In the data rows, the value 128 means zero.
Here is a table of points, one per row:
[ 91 146 146 172 107 150  87 161 160 152  99  63  88 106 141  84 125  49
 154  57 171  75 161 155 136 112 160 106  85  99 177 139  78 148 182 133
 155]
[149 138 136 116 145  84 146 140 152 118 159  88 153 136 152 142  85 156
 148 103 117 134 113 143 121 137 142  99 194  67 117  98 120 171 172 144
 129]
[103 108 179  98 179 104 159  95  98 178 202 103 111 145 147  88 131  97
 106 122 151 144 140 163 142 112 113  95 144 129 114 138 222 106 112 135
 182]
[ 93 138 159 197  68 142 187  90 125 166  94 137 112 122 121 154 134 203
 140  74 146 114 123 124 112 162 139 224 179 133  92  77 104 119 166 169
 129]
[174 129 126 132 116 110 146 131 170 110 106 165 163 103 133 181  94 110
 167 111 152 122  87  97 168 102 105 130 150 151 158 121 158  98 163 133
 107]
[101  81 144 112 130  85 114 141 136 174 106  95 106 205 130 173 104 130
 204 106 139  91  99 140 150 168 107 153 120 111 154 139 152  51 114  89
 130]
[142 102 175 166 171  91 102 130 116 118 111 130 107 137 134 111 193 105
 114 114 148 141 144 112 167 105  98 171 137 113 131 157 121 135  92 142
 111]
[112  96 102  75 149  83 142 143 151 163 142 143 103 117  67 120 176 140
 141 143 128 139 115  76 158 131 126 119  99 131  65 103 120 156 133 121
 176]
[128 150 115 176 177 145 111 170  97 119 118 148 116  82 108  87 148 114
 125  81 184  79 157 172 212 157 115 158 139  96  89 156 147 128 137 123
 151]
[114  84 118 186 125 188 134 146 171 198  95 160 160 108 139 107 121 153
  73 177 102 151  68 219 158 122  80 184 134 162 116 118 150 137 137 130
 142]
[114 188 146 105 129 137 118 122 124 142 112 100 172 100  97  60 134 145
 123 174 118 165 136 149 168 153  84 110 130 142 107 121  70 143 113 127
  92]
[165 117  99 165 134 157 160 142 169 167 156 129 128  84 163 163 113 113
 125 167 158 137  97  55 165 186 163 112 121  86 123 107 112  95 129 118
 157]
[150 137 147 109 138  88 217 121 177 117  85  66 121 115  84 171 113 156
 151 122 147 179 162 161 173  90 172 131 104 170 184 160  94 148 116 102
 202]
[121  97  91 104  79 170 141 172 155  87 158 175 151 148 132 110 103  92
 184 144 121 134 127 119 152 166 159 110 128 126 139  97 180 202 124 126
 101]
[ 89 141  99 177  99  98 120 162 161  98 114 108 153 173 106  61 157 118
 140 122 129 184 124 133 166 169 158  93 141 146 156 150 114 109 106 146
 145]
[165  94 149 138 135 145 125 203  58 160 143 135 148 117 114 136 191  89
 155  81 132 113  95  75 101 125  97 112  95 130 113 155 143 137 112 116
 124]
[104 126  87 145 178  93 167 112 111 112  81  84 186 190 123 116 109 159
  54 162 152 162  59  64  71 139  48 179  77 108 234 125 143 151 143 160
 133]
[ 97  96 153  81 119  94 143 140 133 148 166 115  83 131 176 120 104 149
 103 102 105  93 153 111 157  98  52 115 151 113 130 166 108 145 117 178
  78]
[158 100 108 120 146 121 141 125 136  70 154  96 137 115 129 106 126 145
 119 112 158  62  90  63  73 145 130 146 194 159  43 110 158 144 131 107
 118]
[184  96 108  69  90 155 107  94 172 167  64  94 174 146 150 135 153  81
  95  79 148 171 164 120 108 114 142 126 150 116 101 163 159 158 117 117
 130]
[105 142 195 123 156 136  27 103 162 160 156 131 101  98 146 140  39 113
 102 174 138 140 130 130 131 132 125 191 167 129 161 140 128 145 132 127
 129]
[165 102  67 143 148  92 123 131 129 158 146 159  94 101  91 107 108 171
 154 122  62  69 219 107 117  89 132 156 147 155 152 128 126 162 167  91
 133]
[135 135 141 135 120 115 167 191  84  89 126 133 149 142 148 139  82 112
 111 116 102 162 145  97 202 124 161 120 136 147  99 100 119  91 153 167
 130]
[150 130 225 134 122  73 126 168 170 100 125 188 126 103 159 117 146 178
  76 114 134 176 110 136  72  91 128 125 126  90 136 164  95 116  80  87
  92]
[ 85  95  87 153 141 134 114 147 170 132 156 105 150 153 148  83 142 175
 146 128 114  89 102 128 157 132 226 174 120 142 174 142 126 171  80 161
  77]
[ 97 164 126 125 190 113 101  91 117 134 122 139 162 177 120 185 182 119
 177 108 126 145 111 166 122 130 130 119 201 146 147  77  91 133 103 142
 117]
[158 129 183 101 119 167 173 122 107 162 130 114 187  84 165 133 130 166
 116  92  92  90 128 153  95 130 119 124 194 105 156 115 123 143  59  83
 178]
[135 114 115 140 174 148 117 110 171 121 124 107 120 166 111 129 140 136
 132 191  75 110 133 173 126  99 172 115 109  66 126  94 185 156 142 123
  88]
[159 120  82 125 152 124 129 142 129 119  84 138 131  82 118 142 131 135
  94 149 130 192 149 126  90 188 114 114 175  95 145 147 121  99 195 118
 112]
[ 97 104 176 140 171 154 111 133 104 130 123 160 178 114  53 116 143 168
 163 133  76 109  91 114  92 121 165 118 155 130 130 165 103 146 163  84
 180]
[140 145 144 143 145 144 171 135 122 104 108 137  77  82 172 152 139 116
 155 113 117 158 112 135 126 135 104 175  98 188 127 124 162 123 171  97
  52]
[175 180  80  70 212 184 180 133  90 178 114 132  95 178 121 113  88 101
 156 136 170 141 128 109 138 102 113 163 182 116  95 130 114 142 107 115
 125]
[124  99  95 174  54 119 138  92 116 154 107 150  54 146 145 103 154 140
 167 163 115 154  88 117 175 155  62 113 129  97 128 110 128 160  94 124
 111]
[141 201 105  89 124 115 125 148 137  89 184 117 153 170 128 147 182 176
 142 120  91 133 174 110 130 130  58 195 109 109 101 166  61 162 105 121
 116]
[120 132 102 125  74 163 128 210 136 139 112 149 146 197 172 117 113 158
 102 173 176  86 126 135 117  16 109 124 144 175  78  96  66  95 142 129
 158]
[134 145 107 124 163 128  80 156 143 123  85 159 125 142 111 112 121 182
  71  70  80 126 166 119 126 160 120  39  80 183 120 143 156 112 129 114
 129]
[162 117 192 118 146 111 108 118  95 158 178 162 187 176 174  87  80 128
 150 138 130 141 186 132 131 149 131 112  89 152 127  68  98 170 193 174
 115]
[191 152 132 140 141 142 163 133 153 178 210 150 163 174 157 144 118  96
  87 152 161  93 118 112 126 154 142 141 118 137 112 213 115 145  92 106
 130]
[152 121 129 153 107  89 162  87 150 169 100 159  92 131 115 117 128 130
 140 162 154  93 164 138 114 109 114  94 105 163 129 131 145 119 115 127
  99]
[145 132 149 116  85 168 158 137 125 121 151  42 124 153  89 121 143  99
  82 129 144 128 130 172  94 120 128  86 144  86 112 166 175 174 126 137
 129]
[ 93  16 135  94 145 159 119 148 118 105 153 163 129  93 129 104 126 143
 106  89 177 172 174 152 131 155  96 118 168  95 116 104  92 151  98 134
 122]
[130 137  73 129  67 161 137 159 103 143 107 118  58 148 129 112 140  96
  92 128  94 123 171 114  62 131 127 147 156 131 149  89 102 118  63 163
 148]
[ 92 109 124 125 100 167 102 113 128 154 140 106 111 120 185 113 181 144
 131 170  62 180  94  78 153  45 153 104 107  91  82 105 102 120 185  87
 178]
[117  94 150  95 155 113 145 172 116 138  66 189 133 145  81 127 150  45
  70 174 125  78 105 132  88 162 177 145 127 153 160 131 108 107 174 166
 100]
[146 119 135 117 107 144 111 116  93 121 103 160 103 172  82 196 103 140
 113 116 136 172  97  95 192  78 119  98 119 128 169 151 152 148 131 102
  98]
[129 128 134 181  80 137 102 139 127 138 144  96 151 129 108 175 100 166
 111 149 159 188 179  99 101 179  55 119 129 204 123  88 196 138 142 126
 191]
[118  91  63 128 159 100 109 107  87  97 172 141 127 121 198 105 165  92
  77  57 128 156 105 159 152 128 146 166 159 138 154 171 134 180 149 126
 176]
[ 77 129 106  80 123 121 117  94 140 125 137 127 107  89 132 169  64 153
 128 152 110 137 133 122 109 157 187 141  65 128  82 184 151 134  74 198
 154]
[176 122 126 114  82 120 134  50 118 114 127 179 149 152  58 124 102  99
  58 100  90 108 128 138 178 102 144 134 125 132 154  85 101  91  94 133
 143]
[161  90 128  93  99 105  91 155 163 107 117 125 123 124 111 189 203 147
 185 163 133 137 139 163 120 168 163 156 151 166 114 159 126 101 133 196
 152]
[120  55 116 160 151 121 167  75 146  99  85  75 149 126 144  78 101  97
 156 132 116 160 172  74 133 126 133 138 137 130 100 121 120  61 132  54
 120]
[116 135 201 140 140 138 123 141 112  93 145 104 135 142 119 148 149 108
 144 104  92 103 148 141 151 139  77 138 110 106  89 122 137 145 134 125
 147]
[139 116 159 107 152 125 125 123 107 120 103 128 110 154  86  98 109 173
 140 181 137 150 159 143 169 149 181 163  50 148  73 143 151 137 114 119
  96]
[ 98 144 104 119 112 117  72 139  85 178 138  88 116 115  68 105 116 183
 136 135 137  98 157 134  94 152 141 165 105 105 165 126 161  80 147 122
 127]
[101 146 123  96 146 187 146 124 175  82 125 170 115 119  82 122 133 175
 164 148 168  97 125 135 162 133  85  50 144  69 175 107 158  90  93 156
 132]
[165 120  86 152 118 129 134 109  45 159  50 120 177 136 217 157 123 203
 161 121 104  82 148 163 140 144 159  83  96  94 141 184 149 119 132 139
 101]
[102 108 164 131 109 136 209 143 151 127  86 157 113  98 155 120 145 111
 142 161  93 119 188 113 120 146 123  72 160 156 159 144 131 144 116 161
 131]
[ 84 152 125 195 152 141 168 150 165  95 130 134 153 166 131 147  65  76
 182 105  47 156 137 130  65 127 101 137  79 104  90 124 145 112 103 144
 131]
[ 61 108 101 114 164 116 161 106 129 129 156  89 139 133 109 171 150 123
 138 149 159 120 124 150  96 125 102  86 158 150  84 133  90 121 156  80
  67]
[115 119 135  83 155 122  98 144 130  97  72  82  88 124 145 175 109 100
 107 124 120 122 112 164 137 120 107 124 132  84  63 136  91 139 187 210
 140]
[ 74 187 109 179 156 187 123 144 183 121 145 166 121 133 149 190 182 128
 110 103 147 150 164 138 128  90 130 131 104 146 120 137 170 108 121 107
 137]
[122 131 124 120 126  65 142 179 111 111 160  88  98 144 132 132 111 104
  93 128  59  76  90 171 152 162 138  85 137 164 144  84 123  56 103  77
 130]
[145 142  94 189 169 102  74 125 128 136 119 159 152 120 130 151 114 128
  91 140  96 120 142 112 137 102 139  86 152  92 106 127 171  60 113 158
 116]
[170  92 127 152  91 157 152  91 111 147 196 101  81 130 118 160 171 118
  80 106 112 156 106 156  94 128 151 137  66 129 108  99 131  88 164 138
  68]
[117 156 129 129 172 168  86 106  92 140 112  78 101  77 120 193 116 112
 101 114  92 142 125  89 166 146 178 132 153 171 141  70  94 140  30 144
  91]
[129 166 128 145  98  32  90 100 182 186 171 138 179 117  98 143 156  95
 125 122 136 123 144  66 142 121 135 111 160 103 140 113 139 143 156 155
  95]
[129 156 105 104 165 112 122 175 108 111 138 102 104  80 157 147 137 199
 120 140 174 137 122 103  88 101 150  98  53 136 220  46 157 162 127 142
 122]
[ 78  96 140 119  75 130  99 132  70  56 124 123 136 164 130 139 108 128
 136 150 164 145 171 137 139  87 166 162 181 159 155 137 162 125 132  55
  97]
[141  98 164 103 117 183  64 142 180 120 141  68 174  94 112 136 127 113
 142 127 153  62 142 106 121  89  95 141 110 117 163 136 108 113 117 131
  94]
[167 117 146 202 145 124 120  94  67 109 166 114  95 141 100 111 122 147
 164 152 200 130  95 148  83  73 145  56 147 158 109 169  75 138 108 212
 157]
[187  88 108 157 145 107  54  87 132  67 123 122 147 105 151 129 113  71
 151 156 167  99 149 175 106 159 104 122  39 109 113  85  45 146  71  85
 150]
These points spread out most along one direction. How far along it is each point below, from 0 to 99? 50 is the average, and the first point above lies past it. One standard deviation of the points above along it is 16.
[ 71 158  77 108 119  80 143 100  95 118 123 193 148  77 148 130 135  69
 174 170 129 140 175 151  72  73 134 156 145 110 136 127 167  95  99 140
 140] 44
[110 155 113 106  97 141 172  72 160  71 140 148 142 137 154 102 166 170
  75  91 175  92 114 140 142 137 167 142 111 143  89  99 144  64 145 132
 121] 45
[150 170 204 142 156 140 108  76 149 102  91 109  94 120 140  56 153 115
 140 130 102 107  93  68  99 130 139 123 151 182 131 129 151 169 117 166
 114] 55
[125 139 146  87 118 140 162 151 131 153 144 161 126 110 120  70 125 134
 148  72 153 185 115 100 102  97 158 178  74  74 112 112 110  29 121 146
 135] 50
[157 180 113 149 115 162 117 113 139  58 150 129  56 142 112 107  86 143
 115 163 108 132 137 102 129 160 126 126 174 104 171 200  98  93 178 114
 135] 44
[161 172 142 113 108 116  91 135 138 165 104 193  76 192 121 116 101 126
 140  54 154 172  83 154  64 143 165 113 145  87 102  89 136 174 132  62
 129] 56
[129 181 118 107 106  65 133 166 163 135 112 126  99 106 164 115 124 119
 109 164 137 112  75 167 108 128 116 131 137 148  91 128 145 151 117  56
 168] 53
[162 176 142  61 133 132  59  78 118 110  94 114 148 118 183  77 144 109
 184 111 135 105  86 131 142 127  88 141 108 169 129 116 156  97 151 165
 164] 59
[106 151 184 113  94 157 145  92  75 116 146 180 114 165 173 167 190 105
 113 198 123  89 151  92 130 184 159 132 104  93 186 123 112 117 164  85
 177] 44
[ 91  75  89 113 120 155 143  69 157 129 155 184 104 130 103 159  84 131
 140  73 102 103  76 130  98 124  83 104  75 180 166 170  94 137 151 123
 155] 41
[ 77 154 141 155  86 103 150 117  71  97  90 131 152  81  88 141 105  94
  88 118 156  58 123 113 163 109 119 144  88  64  73 125 138 219 123 124
 142] 63
[ 69 208 121 108 105 135 121 104 101 184 150 117 178  76 135 107 114 115
 146 118 153 157 109 143 127 165 131  69 121 175 130 168  74 148 147  99
  61] 55
[200 149  97 137 127 152 183 133 125 119 169 120 128  74  83 126 140 118
 146 142  88 157 112 208 143  97  94 154 124 132 180  94 145 132 174 134
 128] 42
[150 123 111 117  65 118  87 164  73 115 154 102 157  87 101 114 100 112
 168 147  84 148  65 123 118 123 149 150 144 124 128 173 150  95  98 142
 114] 47
